Each row is where one point has got to under a steady rotation. How many ticks took it there?
The counts run from 0 to 517.
[  8 -62  53  29 -23  23  27 -33  23  44   2  -3   6  -9   0  24  -9  20
  27  -7 -36 -18 -23  -9 -10  -4   2  -3   0  21  34 -43  27 -19 -25 -33
 -26  -5  36  12  19  17  24 -27 -10  12   7  -3  -3   7  31   2  -8  48
 -26  67  57  12 -37   2 -22  -9 -11  11  -8] -> 419
[-14 -39  45  12 -15  34  13  -6  12  57 -16  11  -1   1   2   6 -24  33
  30   3 -18  -2 -29 -39 -12 -10  -6  34   8   2  26 -19  14 -31 -17 -34
 -36  -4  51 -25   2  17  36 -32  -4  10  16 -13  -4  -8  29  16  -5  32
 -30  68  61  -6 -26  11 -20 -22 -25  28 -11] -> 363
[ 20 -26  49  -7   3 -23  25   3  26  95 -11   1   2   2  22   9  -5  32
  11 -15 -16   6  31  14 -17   9  -8   6 -18   5  17 -21   8  -8 -27 -37
  -6   5  46 -26  15  22  30  -5  27  44   1   9 -10  24  23   5 -23  26
   4  53  70  26 -31  33 -14 -10 -26   5  20] -> 285
[ -2 -18  31  -4 -10  12  19   8   2  75  -1 -13  17 -10   3   5 -10  34
   8  -9 -15  20 -25 -20 -36   6  -3  21 -12  -8  13  -2  22 -23  -9 -33
 -29  19  55 -40  -8  30  46 -17  35  17  -2 -24   3  15  24  24 -13  18
   8  62  66   5 -29  28 -17 -38 -30  13  20] -> 319
[  0 -41  46  28 -25  20  21 -19 -10  42 -21  20  -4  -2 -34  15 -22  42
  57   5 -16 -10  -5 -20 -19 -10  -7  20  -1  18  24 -32  25 -21 -19 -52
 -27  15   6   2   5  38   6 -14  23  -7  13 -28  -8  -6  42   4  -3  27
 -15  58  66 -12 -36   8 -37 -22   5  30   5] -> 170
[ 15 -48  41 -11 -55  14  46   2  -6  53   9  -3  35 -17   0  22  13   8
  -5 -19 -18   8  -6 -15 -31   2   2 -12 -20  20  15 -13   6 -23  -4 -29
 -19  26  43 -16   0  27  19 -31  32  18   0 -21  -1  19  23   0 -17  17
  14  60  81   7 -23  -1 -32 -38   8  21   7] -> 71
[-16 -49  71  28   6  -6  10   9  13  52 -10  15  -6  -5  25  11   6  21
  34  -4 -12  -8  13  -1   8   8  -3  30   1  -6  11 -20   2 -10 -19 -63
 -34  -9  36 -10  20  34  40 -30  -4  30   5  -1 -20  -2  41  -4 -10  34
 -26  58  71  13 -33   7 -19  -7   9  26 -23] -> 394
[-14 -40  34  26 -21  20  19  14   4  49  -7  20   7 -17   2  17  -6  27
  34  22  -8  22 -15 -20 -23  -8 -13  53  -1   6   7   1  19 -21 -18 -37
 -26  15  34 -30  -2  25  42 -29  24  12   0 -31   6 -11  36  20  -8  25
 -21  75  56  13 -30  25 -36 -24  -7  25   8] -> 360
[ -8 -38  24 -13 -48  13  34   8   0  56   1 -12  11 -11  32  33 -12  20
   5 -22  -8  16  -9 -20 -37  13   2  11 -16  24  20  -8  14 -10 -10 -35
 -26   7  41 -11  11  29  24 -20  24  16  13  -5  -4  -4  10  35   6  29
   0  61  94  24 -32  -5 -34 -33   1  25   6] -> 59
[  2 -35  62   0  -7  17  18  -3  24  91 -20  17  -2  13  -4  -1 -20  33
  27   9 -11  10  15 -30 -10 -17 -28  21  -4  10  48 -28  15 -26 -14 -22
  -9   8  45 -32   5   5  18 -33   9  19  16  -2 -15  -1  25   5 -12  21
 -16  68  50   1 -19  19 -21 -18 -22  35   5] -> 310
[ -9 -42  41  23 -13  11  10  -2   4  49 -14   1  -3  11  -7  -6  -8  32
  54 -13  14   4   7   8 -34  -6  -5  30  -4  30  -6 -26  16 -16 -28 -39
 -53  34  10 -15  15  32  20  13  36  24  14 -22  -5  16  11  12  -1  20
  28  59  74   2 -15   9 -51 -25   0  24   5] -> 221
[ 18 -27  45   0 -12   3  32  14  10  63 -12  21   0  -3  12   7  -1  26
  27   5 -17   4   6  -2 -30  -9 -12  18 -13  15 -16  -7  -7 -39 -39 -10
 -42  24  57 -46   5  15  39 -16   1  45   7 -19  -1  11  40  -5  -8  30
   2  63  70   0 -15  34 -21 -12 -37   4  -2] -> 329
[  8 -37  42  12 -19   3  34  21  -2  55  -9  32   9 -11  11  15   8  28
  30  19  -1  16   7 -11 -26 -11 -22  33 -15  11  -5   3   0 -27 -24 -24
 -32  34  44 -44   6  27  30 -21   8  36   3 -36   2   0  49  -7  -9  20
 -12  66  65   5 -24  26 -33 -15  -6  31  -4] -> 344
[ -3 -15  45   1 -10   5  23 -13   9  68 -11 -29   9  -4 -15   6  -6  37
  19 -11 -16   9 -13 -10 -44  -4  -8   6  -9   9  17 -23  29  -5  -3 -35
 -33  38  31 -26   4  22  17   4  43  29  -1 -32  -6  40  13   5 -16  20
  36  58  73  -2 -39  15 -35 -36  -8  21  31] -> 264
[  6 -52  65  -7 -33  17  21  19  11  64 -11  20  10   6  14  -4  -1  -2
  23 -18  -1   0  26 -13 -14  -6  -9   4 -16  29   6 -25 -23 -40 -17 -28
 -27  14  35 -24   5  15  24 -41  17  24  11   3 -27   2  23   5  -4  17
   5  61  78   3   6   1 -39 -26   1  22  -8] -> 81
[  9 -29  32  -6 -18  -5  24  15  -8  96  -9  -9   4   9  17  17 -31  40
  21 -29 -23   5  15 -18 -16   4   6  -9 -15  21  22 -32  24 -11 -17 -53
  -5 -13  33   0  11  34  13 -22  22  -9  20  15 -22  -4  27  27   6  17
 -18  46  87   6 -24   6 -12 -21 -14  12   2] -> 515
[  4 -36  39  10 -34   8  45  -4   1  34  -9 -16  -8 -11   5  34 -10  20
  30 -11 -34   0 -15  -8 -51 -11   2 -10 -13  46   3 -34  17 -17 -18 -20
 -50  24  23  -2   9  20  -2 -15  15  13   8 -15 -12   9  32  14   9  34
  11  62  91   2 -36   0 -36 -18  -5  15   8] -> 470
[ 25 -53  67   0 -31  11  30   1   4  67 -14  29  14  -2 -17   0  -9  16
  28 -16 -23 -23  24 -14   3  -5  -8 -15 -17  11  22 -36 -11 -41 -25 -43
 -10   1  34  -8   7  26  14 -46   4   7  10  -5 -24   7  47 -12 -18  25
 -14  54  65 -17  -2  11 -15 -20  -5  20  -8] -> 120
[  1 -30  29  21 -13  -8  16 -22  -5  57 -15  -5   2  -7  -8  29 -22  56
  40 -16 -14  -9  -2   4 -17  10   8  19  -6   7  21 -26  43   2 -25 -70
 -20  -5  13  11  14  49  17  12  28  10   8 -12   0   5  33  16  -6  34
 -11  50  77  12 -55  12 -27 -14   2  17  16] -> 198
[ -5 -37  74  -9 -20  -5  24  19  19  68 -17  14 -10   7  17  15  -7   5
  25 -11 -20  -1  42 -10  -4   4 -12  13 -11  20  17 -23 -22 -21 -17 -45
 -20  -5  23 -14   5  13  22 -47  14  28   7   9 -39   0  28  10  -7  23
  -3  59  84  12 -16   8 -32 -18  10  22  -2] -> 79
[ -7 -43  41   9 -26   1  29  34 -14  57  -2 -13  12  -8  25  19  -1  17
  18 -24   1  18  11   0 -38  -5  -3   3 -20  42  -7 -22  13 -11 -12 -40
 -42  28  20 -12  11  38   7 -15  31   4  10 -11 -19  -3  21  19   7  18
  19  63  88   4 -15  -6 -43 -35  11  25  -5] -> 482
[ 35 -48  43  32 -20   4  22 -21   3  41   2  18  12  -4 -27   3   7  28
  46 -12 -16 -21   3  24 -23   3   7   1 -13  23 -14 -30  14 -22 -48 -41
 -30  24  22  -4  18  41  25   4  28  26   4 -26   6  30  34 -14 -12  31
  12  52  67   5 -25  29 -31 -16 -12  -8   5] -> 192
[ -3 -42  59  15  11  -8  -3 -11  18  80 -11  -8   8  15   0 -14  -8  34
  36 -32   8 -15  27  18   3  10   3  15  -2   7  18 -37  16  -6 -25 -69
 -24   0  25  -2  27  38  30   9  27  18  18   4 -18  20  13  -3 -10  18
  10  44  70   9 -17   3 -28 -20   1  25  -5] -> 216
[ -6 -29  40   3 -25  18  32  11  -7  48 -14  13   9  -8   4   8  -7  34
  26   5 -13   9 -18 -32 -34 -14 -15  26  -5   4   6   0  10 -29 -10 -25
 -50  30  52 -44   3  21  26 -19   2  25  11 -39   5  -1  43   1  -7  24
  -4  61  73 -16 -28   9 -27 -24 -16  38 -12] -> 346
[  2 -42  53   0   2   6   6   6  36  99 -14   0   0  20  17 -13 -13  29
  24 -15  10   8  31   4 -10  -4 -10  23 -11  18  26 -33  12 -15 -28 -38
 -18   4  38 -23  15  16  30  -4  27  27  18  16 -18  12   2  17  -9  20
   8  60  62  20  -4  12 -29 -17 -23  22   7] -> 271
[  2 -15  40  -2 -11   8  20  11   5  69  -2  -9  13 -15  -5   9  -4  28
   8  -2 -27  19 -21 -10 -41   4  -5  23 -11  -5   0  -2  14 -24 -11 -30
 -30  27  51 -40  -3  30  44 -20  39  26 -11 -29  -2  27  24  13 -17  18
  14  63  71   5 -34  33 -20 -33 -27   7  25] -> 318
[  4 -36  64  13 -11   4   8   5   8  61 -23  28 -15   3  -9  10 -25  16
  53  -2 -24 -19  24 -12   2   1  -9  19  -8  14   9 -27 -12 -35 -29 -53
 -15 -12  12  -7   0  27  29 -42  17   5   7   2 -32 -10  40  12   0  26
 -18  57  73  -2 -19  22 -21 -13  -8   7   1] -> 133
[  0 -29  56  -9 -33   9  31  -8   9  62  -7  -8   7  -8 -14  30 -15  12
   8  -5 -48  -5  -7 -23 -19   8  -2  -2 -14   4  37 -26   5 -25  -4 -47
  -6  -6  31   2  -8  21  27 -49  32   4 -10  -8 -25  14  27  20 -14  29
  -6  62  76   7 -41  15 -18 -28  -4   4  26] -> 89
[  8 -63  46  27 -11  24  22 -12  18  56  19   1  21  -1 -10 -13  23   3
  17 -17 -13   6 -16  -2 -23   7  12   6  -2  20  -6 -18  14 -26 -28 -34
 -23  20  54 -14  22  18  49 -14  14  42   9  -4  14  46   8  -4 -21  16
   6  64  69  17 -11   8 -39 -31  -9   3 -14] -> 0
[-10 -33  74  -5  -7   7  24 -18  25  64  -7 -24  -2   6   2   8   0   9
  12 -18 -41  -4   2 -17  -9  16   1  -2   3   6  33 -26   8 -11  -3 -50
 -19  -7  44   0  16   8  31 -33   9  37   3   9 -20  34  14   0 -21  24
  -2  58  83  11 -38  -3 -24 -25   9  18   2] -> 36
[  7 -28  41   1 -12   8  19  11  22  66 -15  -2  -9  10   8  -3  -9  25
  32  -4   1   9   9   2 -44 -11 -13  21 -12  32  -3 -19   4 -24 -31 -11
 -43  37  32 -37   3  13  23  -2  31  43   8 -10  -9  23  13  14  -2  21
  30  67  72   6 -12  24 -43 -23 -28  13  14] -> 275
[ -7 -33  58  19   5   1   5  25   8  59   5  11  13 -10  14  -2  15  16
  24  -1 -11   9   6   5  -5   9  -4  37  -5 -12 -12   5  -6 -26 -18 -51
 -26  13  55 -37   5  36  54 -27  23  36  -6 -24  -7  14  38  -2 -19  17
  -4  65  66  11 -20  29 -20 -24  -9  11  -7] -> 356
[ 12 -37  65   1  -6 -15  32   4   9  68  -3 -21   5   0  20  19  -2  20
   9 -34 -32 -13  21   7 -10  11  10 -27 -16  21  16 -42  13  -4 -16 -50
 -24  -5  39   5  20  31  12 -24  12  16   4  16 -32  24  29  -4  -9  29
   5  47  84  10 -31   1 -14 -17   0  11  -3] -> 476
[ 20 -24  41  12 -32  15  22   2 -13  35  -9  12  11 -11 -27   8  -7  21
  36 -15 -32 -16 -15  -7 -33   6   8   3 -14  17 -19 -19  -5 -46 -32 -44
 -43  19  27 -16 -10  42  29 -23  33   7   0 -30  -8  18  38   4  -2  27
  13  58  82 -17 -22  28 -24 -29 -15  -6   5] -> 139
[ 18 -24  30   2 -27   9  43  -7   0  57  -5   8  13 -22  -9  28  -4  37
  10  12 -33  10 -25 -20 -38  -3  -9   9 -13  -2  15  -6  26 -23 -13 -20
 -21  23  52 -35  -2  21  29 -21  16  25  -3 -35  10  16  44  -1 -18  28
 -11  64  65   4 -44  32 -14 -20 -25  16  17] -> 333
[ 12 -46  55  13  -5  16   9 -43  27  78  -4 -12   8  12 -25 -12 -17  37
  29 -27 -13 -16  -3   1 -12   1   6  -7  -3  13  43 -55  31 -10 -27 -45
 -12  -1  31   2  22  22  22   1  22  17  15   6  -5  30   9   2 -14  30
   5  57  56   8 -23   8 -23 -21 -20  11  10] -> 228
[-11 -31  51  -6  -9  22  15   4  19  92 -26   6  -3   9   7   2 -29  44
  24  -3  -5  12   7 -39 -16 -16 -19  25  -3   8  43 -24  16 -23  -7 -28
 -21   2  47 -35   6   8  20 -21   7  15  19  -6 -13  -3  26  17  -8  19
 -10  64  59  -5 -19  11 -24 -23 -20  42   2] -> 309
[ 29 -26  44   5 -18   1  37  17  -4  60  -1  -7   4  -5 -11   9  -2  11
  27 -18 -37   0   2   6 -41  -2   5 -17 -21  40 -20 -30   3 -32 -30 -26
 -34  28  28 -12   2  24  18 -24  31  22   1  -6 -15  32  31   8   1  17
  24  58  87  -4 -20  25 -24 -27 -23 -14  11] -> 508
[  8 -42  21   4 -21   1  26  -7   0  74  -2 -13  29  -4   1  13  -4  46
  11 -22  13  17   1   4 -39  -4  -2   7 -21  14  25 -22  40   3 -15 -37
 -21  30  29 -16  20  38  16  17  42  20   8 -23  10  19  11  11 -14  21
  19  56  71  19 -32   8 -39 -33   2  34  17] -> 250
